(in the rows, 128 means zero)
Turns in one plane each, and the order they were made in; the first pair answered
j622:
[116 132 144 130 147 115  98 110  99 135 154 145 146 175 123  95 121 109
 116 153 167 127 143 133 139 145 153 125 139 127 111] -> [123 112 148 132 132 130  88 102 111 123 175 136 146 151 119  98 108 114
 107 146 148 122 135 123 145 153 154 110 134 115 122]
[123 136 142 147 148 147 125  92  88 156 147 142 151 172 177 134 151  98
 167 179 167 142 102 108 107 181 149 138 140 174 154] -> [130 130 143 157 135 141 114  81 102 154 159 144 177 170 167 130 135  99
 155 182 175 141 105 105 117 181 143 117 132 167 168]
[126 123 137 110 104 132  91 141 154 107  99 101 111  80 116 104 107 164
  90  82  58 108 109  77 153 162 102 156 122  87 167] -> [110 141 129  98 138 144 118 156 133 121  65 105  73  91 130 108 147 158
 115  86  64 113 103 100 131 150 114 199 126 102 144]
[141 130 144 102 163 105 160 157 140 140  98 112 141 139 153 154 164 150
 185 126 134 139  89  94 116 108 134 112 138 112  51] -> [155 130 153 115 155  84 148 148 146 140  99 121 173 158 148 145 144 152
 177 134 151 144 106  86 122 102 128  98 134 112  60]
j120:
[135 106 142 156 116 101  74 103 144 107 146 138 152 144 115 124  99 138
 119 128 169 148 131 121 142  90 107 107 146 121 142] -> [145 129 128 136  94 115 157 126 146 132 117 117 144 134 125 133  98 142
 158 131 118 126 130  84 143 132  88  64 121 125 132]
[125  62 153 119  75 129 109  99 131  84 188 119 149 116 126 120 100 133
 107 134 115 125 122 110 159 182 132  71 129  99 133] -> [122  63 136  99  72 152 151 124 134  91 169  99 112  89 140 136 122 134
 131 124  77 115 101 100 150 195 131  75 120 102 124]
[134 149 118 141 149 102 141 139 142 145  88 142 133 141 115 125 127 140
 133 145 157 143 148 149  98  81 107 166 121 137 134] -> [135 156 117 139 140  97 156 139 143 148  83 137 142 142 115 122 113 139
 135 151 154 140 151 142  99  91 106 153 116 143 132]
j897:
[137  89 139 140 116  93  99 116 163 142 204 121 133  82  97 132 126 142
  99  93  75  92  97 105 152 127  99  88 135  88 169] -> [121  81 145 126 134 114  95 121 145 137 210 123  92  77 110 140 160 133
 107  87  76  92  76 120 151 147 120 115 149  89 152]
[119 158 131 100 168 136 140 144 108 146  73 149 104 138 136 110 171 128
 153 143 145 126 123 160 102 114 157 160 158 146 125] -> [131 167 136 109 151 119 158 139 100 155  74 150 141 169 130  93 147 126
 154 163 155 120 146 139 119 129 151 115 146 153 121]
[128  74 142  93 103 127  78 107 122  95 135 142 117 169 116 116 199 151
 131 110 159 101 136 156 164 153  97 124 151 119 111] -> [140  82 138 103  88 112  89 100 139  94 132 146 149 185 109 106 174 161
 124 119 166 102 151 146 164 149  85 102 143 116 126]
j60:
[150 164 122 160 113 109 168 137 106 151 134  99 147 146 129 118 142  90
 120  92  83 132  97 124 111 159  91 109 132 104 125] -> [146 147 126 175 125 101 115 139 130 133 142 101 140 129 126 132 146  96
  91  77  95 154  87 144  89 114  98 155 149  92 140]
[148 147 142 144 100 115 134 137 137 133 115 128 135  87 122 144 111 139
 140 134 121 126 116 124 125 112 134 125 133 122 127] -> [140 138 151 147 119 116 110 127 113 131 120 146 120 112 125 131 126 128
 132 134 151 128 118 147 129 106 147 147 143 130 113]
[ 95  99 131 120 124 187 166  94  81 115 174 119 122 102 132 113 111 148
 141 157  91 106 113 122 162 211 106  96  93 164  99] -> [100  84 116 141 116 172 105 107 156  94 177 102 129  35 113 145  99 175
 106 125  72 125 104 118 130 127  86 136 107 138 145]
[126 127 127 149 153 103  95 135 152 112 116 137 145 115 127 126 116 131
 116 126 149 149 132 140  96  59 113 175 133 126 147] -> [119 139 145 126 160 118 145 127  85 137 111 158 141 180 139  95 135 106
 147 158 161 129 140 141 128 138 131 130 125 153 101]
Pairs:
(two turns a pair)
[126 136 118 177 144 146 126 139 131 136 119 145 178 155 123 109 135 111
 152 138 138 140 128 102  76 120 130 126 121 167 101] -> [131 135 108 164 121 162 144 148 141 135 123 125 163 118 125 117 133 114
 159 124  98 125 112  79  72 136 126 111 111 157 109] -> j622 then j120
[124 128 142 137 163 152 116 126 137 120 158 128 116 115 119 163 118 133
 148 121 160 149 115 138 123  90 151 185 103 143  90] -> [142 151 146 150 135 126 157 121 135 135 142 136 169 145 116 151  82 137
 153 142 171 138 149 115 137 101 134 133  92 147  96] -> j622 then j120
[129  92 137 110 108 158 140 124  94  98 108 117  85 101 123 135  90 133
 167 142 183 138  65 155 102 168 158 137 123  85 126] -> [143 114 123 115  92 147 181 143 111 114  80 109 104  96 118 140  75 144
 174 142 168 136  72 134  89 156 136 125 105  84 135] -> j622 then j60
[122 214 109 124 145  65 102 105 132 149  45 203 124 165 108 112 152 137
 136 170 190 122 162 184 109  69 142 181 115 172 103] -> [151 143 116 128  50  92  21  65 192  83 157 169 160  80  92 118  72 149
  83 134 124 100 137 128 170 122 126  87 110 104 168] -> j622 then j622
[125 154 135 132 115  97 157 145 123 148  86 140 163 190 129 117 134 129
 136 161 165 130 158 141 130 102 107 112 113 140 119] -> [115 157 137 128 127 103 146 151 116 151  78 140 144 187 132 124 152 130
 136 160 172 135 147 157 120  88 115 141 124 149 114] -> j897 then j60
[132 101 159 132 179 121  94 152 172 112 156 130 157  99 146 121 132 139
  92 103 150 170 159 153 130  91 138 193 137 110 142] -> [153  96 162 120 131 134 122 150 177 110 175 108 179  78 143 119  96 143
 103 102 103 143 155 101 165 149 120 106 116  95 152] -> j120 then j622
[125 147 115 128 129 123 138 139 149 131 111 123 125 105 114 155 126 141
 128 121 115 133 125 116  95  85 109 147 118 126 137] -> [110 130 128 119 151 137 112 127 121 123 134 138  97 125 122 144 156 124
 127 129 132 130 107 146 105 103 137 167 133 134 113] -> j120 then j897
[177 143  87 126 178 149  94 161 109 143 113 177 121 153 137 128 146 111
 138 156 169 136 102 175  89  53 126 160 152 170 110] -> [189 160  97 118 170 142 141 154  85 164 110 180 148 188 135 108 126  98
 160 186 169 124 121 157 116 105 125 104 140 179 100] -> j897 then j120
[135 105 118 145 110 124 113 122 189 118 138 110 151  93 111 141 101 136
 102 115 101 148 129 100 111  98 109 135 127 102 158] -> [102 123 124 125 166 149 133 131 128 137 115 128  91 133 132 133 166 113
 131 130 131 151 114 147  96 107 142 195 138 137 103] -> j897 then j622
[119 117 106 152 113 140  76 111 133  92 136 131 113 105 104 116 117 114
  95 133 132 121 101 171 130 125 108 162 166 148 146] -> [130 126  98 159  98 126  88 118 154  90 121 120 127  98  99 123  98 123
  93 130 118 117 109 156 125 118  93 147 160 140 161] -> j120 then j897
[127 149 125 136 103 100 149 149 156 123 103 134 153 128 113 140  88 149
 116 118 131 151 147 114 118 118 108 135 108 118 131] -> [123 156 139 128 118 108 167 136 111 136 106 144 149 169 121 122 100 134
 134 137 149 140 151 124 134 154 121 121 111 127 105] -> j60 then j60
[157 130 109 131 110 133 149 159 173 155 105 102 132  63 110 142 129 121
 132 129  86 119 151  90 100 113 149 104 125 113 143] -> [124 115 123 117 151 163 109 150 126 151 121 119  81  80 120 135 176 103
 128 124 116 127 126 138  98 113 186 157 148 124 111] -> j897 then j60
[132 116 137 108 156 141 148 130  87 135 129 123 100 135 133 120 177 102
 150 133 121 131 102 139 137 177 139 131 148 139  95] -> [135 111 153 129 161 113 101 110  87 123 144 145 132 168 122 106 155 104
 124 139 160 140 121 155 141 154 142 134 155 137 106] -> j120 then j622
[128 155 109 159 148 129 143 146  98 147  91 148 115 167 139 114 153 134
 150 139 147 145 123 150  95 104 117 169 125 138 119] -> [123 147 105 155 154 135 135 151 109 141  90 137  99 139 141 126 162 138
 145 130 131 147 117 148  87  95 113 183 131 132 123] -> j60 then j120
[136 149 119  99 104 150 179 103  97 131 139 124 128 161 126 130 106 128
 123 158 158  79 142  99 164 175 108  76 106 121 129] -> [116 114 104  97 134 176  99 118 127  99 152 108  60  90 124 164 145 136
  95 113 143  96  99 135 124 115 129 171 131 107 142] -> j60 then j897
[146 145 115 165  96 133 121 164 189  79 128 137 102  68 134 184 110 129
 113 108 131 154 158 128 140  79  96 121 139 110 116] -> [133 158 109 160 118 135 139 179 175  98 105 140  80  82 133 182 141 120
 133 114 140 161 159 138 126  72 109 150 145 126  94] -> j622 then j622
[141 126 136 137 127 115 130 125 122 125 126 138 150 162 123 106 110 120
 121 148 148 129 147 131 133 125 127 108 131 127 129] -> [149 137 121 131 116 114 152 138 147 132 109 118 151 127 124 123 107 132
 125 139 122 118 139 112 122 113 114 110 118 125 140] -> j897 then j120
[144 138 104 141 135 110 159 151 162 139  89 117 142 108 126 151 123 140
 140 121 117 138 133 126  96  95 111 132 111 132 143] -> [120 120 120 123 169 138 132 145 117 135 108 128  97 128 138 149 164 117
 144 120 138 141 103 160 104 120 144 163 130 144 115] -> j120 then j897
